128 stands for zero in the data rows.
Here is a table of points, one per row:
tensor([114, 177, 169, 121, 129, 120, 114, 109,  87, 128, 141, 130])
tensor([181, 135, 107, 138, 134,  91, 105,  98, 155, 128, 117, 120])
tensor([185, 131, 110, 138, 133,  98, 106, 102, 146, 126, 115, 121])
tensor([179, 161, 136, 138, 123,  99, 109,  94, 123, 115, 115, 117])
tensor([124, 174, 189, 131, 126, 125, 112,  95,  77, 134, 132, 119])
tensor([ 91,  80, 106, 145, 204, 254, 161, 128, 100, 100, 105,  93])
tensor([114,  83,  89, 114, 151,  96, 110, 162, 220, 164, 139, 121])
tensor([ 97,  94,  86, 101,  79, 118, 160, 228, 214, 141, 126, 125])
tensor([121, 204, 233, 161, 108,  85, 110,  96,  97, 101, 112, 108])
tensor([ 92,  95, 102, 111,  87, 179, 193, 241, 131, 103, 111, 119])
tensor([101, 114, 137, 150, 203, 231, 159, 101,  64,  96, 105,  86])
tensor([116,  93,  88, 118, 143,  90, 107, 159, 196, 183, 140, 124])
tensor([131, 187, 188, 132, 123, 107, 118,  88,  81, 121, 128, 122])
tensor([133, 187, 190, 133, 126, 102, 114, 102,  78, 111, 128, 123])
tensor([124, 149, 180, 125, 129, 132, 115,  82,  85, 136, 143, 131])
tensor([110, 108, 119, 129, 123, 144, 140, 114,  70, 131, 156, 173])
tensor([105,  86,  99, 113, 135, 105, 112, 142, 206, 159, 151, 144])
tensor([149, 115,  97, 118, 156, 127, 106, 105, 146, 148, 138, 126])
tensor([134, 204, 210, 141,  80,  87, 127, 122,  86,  97, 115, 122])
tensor([165, 121, 102, 122, 141, 123, 108, 104, 134, 145, 129, 127])
tensor([137, 204, 214, 151,  81,  81, 124, 116,  85,  92, 112, 123])
tensor([ 90,  78,  90, 124, 176, 248, 177, 158, 120,  96, 107, 107])
tensor([122, 121, 129, 143, 203, 233, 137,  93,  76,  97, 107,  90])
tensor([101,  85,  91, 107,  97,  90, 146, 203, 252, 149, 128, 117])
tensor([165, 170, 152, 128, 104, 106, 124, 101,  91, 115, 123, 128])
tensor([122, 127, 147, 150, 194, 235, 132,  87,  68,  95, 106,  89])
tensor([110,  91,  92, 111, 140, 100, 110, 144, 210, 168, 142, 145])
tensor([153, 121,  89, 122, 154, 137, 105, 108, 139, 149, 132, 122])
tensor([108, 112, 115, 122,  92, 138, 150, 138,  82, 128, 156, 178])
tensor([132, 200, 229, 149,  91,  84, 121, 109,  87,  96, 112, 119])
tensor([159, 113,  94, 121, 140, 128, 110, 100, 144, 155, 133, 128])
tensor([109,  86,  97, 128, 139,  88, 100, 154, 255, 166, 128, 121])
tensor([156, 186, 182, 136,  91,  92, 126, 102,  89, 105, 121, 122])
tensor([176, 164, 156, 137, 117,  91, 114,  92, 111, 114, 115, 119])
tensor([107, 104, 111, 119,  94, 139, 153, 140,  87, 133, 153, 183])
tensor([108, 106, 108, 111,  87, 123, 154, 148, 109, 138, 154, 178])
tensor([107, 116, 117, 125, 111, 137, 149, 121,  73, 121, 154, 184])
tensor([ 89,  73, 103, 141, 200, 244, 169, 156,  96,  94, 105,  94])
tensor([169, 131, 103, 121, 154, 125, 109,  99, 142, 130, 122, 118])
tensor([160, 181, 174, 137, 109,  96, 112,  93,  98, 110, 119, 125])
tensor([181, 153, 119, 137, 126,  94, 108,  95, 141, 119, 115, 119])
tensor([139, 195, 195, 130, 104,  93, 120, 100,  94, 113, 120, 122])
tensor([104, 111, 120, 126,  99, 141, 150, 125,  78, 122, 157, 184])
tensor([ 90,  80,  92, 120, 129, 232, 182, 222, 114,  92, 110, 112])
tensor([169, 159, 123, 126, 124, 116, 116, 100, 112, 122, 124, 120])
tensor([108,  96, 101, 113, 108,  90, 115, 158, 196, 173, 148, 152])
tensor([106, 100,  95, 106, 109, 115, 131, 158, 148, 169, 151, 159])
tensor([183, 139, 115, 139, 128,  98, 107,  98, 139, 127, 116, 121])
tensor([109,  92,  94, 119, 138,  91, 106, 153, 207, 179, 144, 127])
tensor([112,  91,  95, 120, 120,  86, 109, 154, 204, 178, 147, 136])
tensor([ 94,  97, 125, 155, 229, 230, 149, 109,  88,  90, 104,  89])
tensor([110, 110, 118, 128, 133, 151, 138, 103,  76, 120, 157, 173])
tensor([106, 108,  96, 108, 106, 110, 141, 155, 130, 142, 157, 172])
tensor([154, 184, 187, 136, 102,  94, 111, 107,  92, 114, 118, 124])
tensor([110,  82,  93, 121, 124,  77, 115, 176, 255, 175, 127, 112])
tensor([183, 136, 108, 139, 136,  97, 106,  98, 147, 127, 114, 117])
tensor([ 94,  96,  95, 109,  74, 155, 185, 254, 157, 114, 115, 116])
There is one direction along which these points spread out most. Where along it does each point below lie, from 0 to 99? 50 is the average, and the first point above lies past it.
tensor([110,  82,  93, 121, 124,  77, 115, 176, 255, 175, 127, 112]) 22
tensor([107, 116, 117, 125, 111, 137, 149, 121,  73, 121, 154, 184]) 53
tensor([185, 131, 110, 138, 133,  98, 106, 102, 146, 126, 115, 121]) 52
tensor([105,  86,  99, 113, 135, 105, 112, 142, 206, 159, 151, 144]) 30
tensor([ 92,  95, 102, 111,  87, 179, 193, 241, 131, 103, 111, 119]) 33
tensor([159, 113,  94, 121, 140, 128, 110, 100, 144, 155, 133, 128]) 46
tensor([134, 204, 210, 141,  80,  87, 127, 122,  86,  97, 115, 122]) 73
tensor([110,  91,  92, 111, 140, 100, 110, 144, 210, 168, 142, 145]) 30
tensor([165, 170, 152, 128, 104, 106, 124, 101,  91, 115, 123, 128]) 65
tensor([183, 139, 115, 139, 128,  98, 107,  98, 139, 127, 116, 121]) 54
tensor([179, 161, 136, 138, 123,  99, 109,  94, 123, 115, 115, 117]) 61
tensor([154, 184, 187, 136, 102,  94, 111, 107,  92, 114, 118, 124]) 70
tensor([139, 195, 195, 130, 104,  93, 120, 100,  94, 113, 120, 122]) 71
tensor([114,  83,  89, 114, 151,  96, 110, 162, 220, 164, 139, 121]) 27
tensor([181, 153, 119, 137, 126,  94, 108,  95, 141, 119, 115, 119]) 56
tensor([106, 108,  96, 108, 106, 110, 141, 155, 130, 142, 157, 172]) 40
tensor([106, 100,  95, 106, 109, 115, 131, 158, 148, 169, 151, 159]) 36
tensor([122, 127, 147, 150, 194, 235, 132,  87,  68,  95, 106,  89]) 63
tensor([133, 187, 190, 133, 126, 102, 114, 102,  78, 111, 128, 123]) 71
tensor([ 94,  96,  95, 109,  74, 155, 185, 254, 157, 114, 115, 116]) 28
tensor([124, 174, 189, 131, 126, 125, 112,  95,  77, 134, 132, 119]) 69
tensor([131, 187, 188, 132, 123, 107, 118,  88,  81, 121, 128, 122]) 71
tensor([104, 111, 120, 126,  99, 141, 150, 125,  78, 122, 157, 184]) 52
tensor([ 94,  97, 125, 155, 229, 230, 149, 109,  88,  90, 104,  89]) 53
tensor([160, 181, 174, 137, 109,  96, 112,  93,  98, 110, 119, 125]) 69
tensor([165, 121, 102, 122, 141, 123, 108, 104, 134, 145, 129, 127]) 49
tensor([122, 121, 129, 143, 203, 233, 137,  93,  76,  97, 107,  90]) 59
tensor([ 90,  80,  92, 120, 129, 232, 182, 222, 114,  92, 110, 112]) 34
tensor([169, 131, 103, 121, 154, 125, 109,  99, 142, 130, 122, 118]) 50
tensor([116,  93,  88, 118, 143,  90, 107, 159, 196, 183, 140, 124]) 30
tensor([ 97,  94,  86, 101,  79, 118, 160, 228, 214, 141, 126, 125]) 22
tensor([181, 135, 107, 138, 134,  91, 105,  98, 155, 128, 117, 120]) 51
tensor([110, 110, 118, 128, 133, 151, 138, 103,  76, 120, 157, 173]) 54
tensor([176, 164, 156, 137, 117,  91, 114,  92, 111, 114, 115, 119]) 65
tensor([109,  86,  97, 128, 139,  88, 100, 154, 255, 166, 128, 121]) 25
tensor([156, 186, 182, 136,  91,  92, 126, 102,  89, 105, 121, 122]) 70
tensor([101, 114, 137, 150, 203, 231, 159, 101,  64,  96, 105,  86]) 59
tensor([124, 149, 180, 125, 129, 132, 115,  82,  85, 136, 143, 131]) 65
tensor([137, 204, 214, 151,  81,  81, 124, 116,  85,  92, 112, 123]) 75
tensor([108, 112, 115, 122,  92, 138, 150, 138,  82, 128, 156, 178]) 50
tensor([153, 121,  89, 122, 154, 137, 105, 108, 139, 149, 132, 122]) 46
tensor([121, 204, 233, 161, 108,  85, 110,  96,  97, 101, 112, 108]) 77
tensor([114, 177, 169, 121, 129, 120, 114, 109,  87, 128, 141, 130]) 64
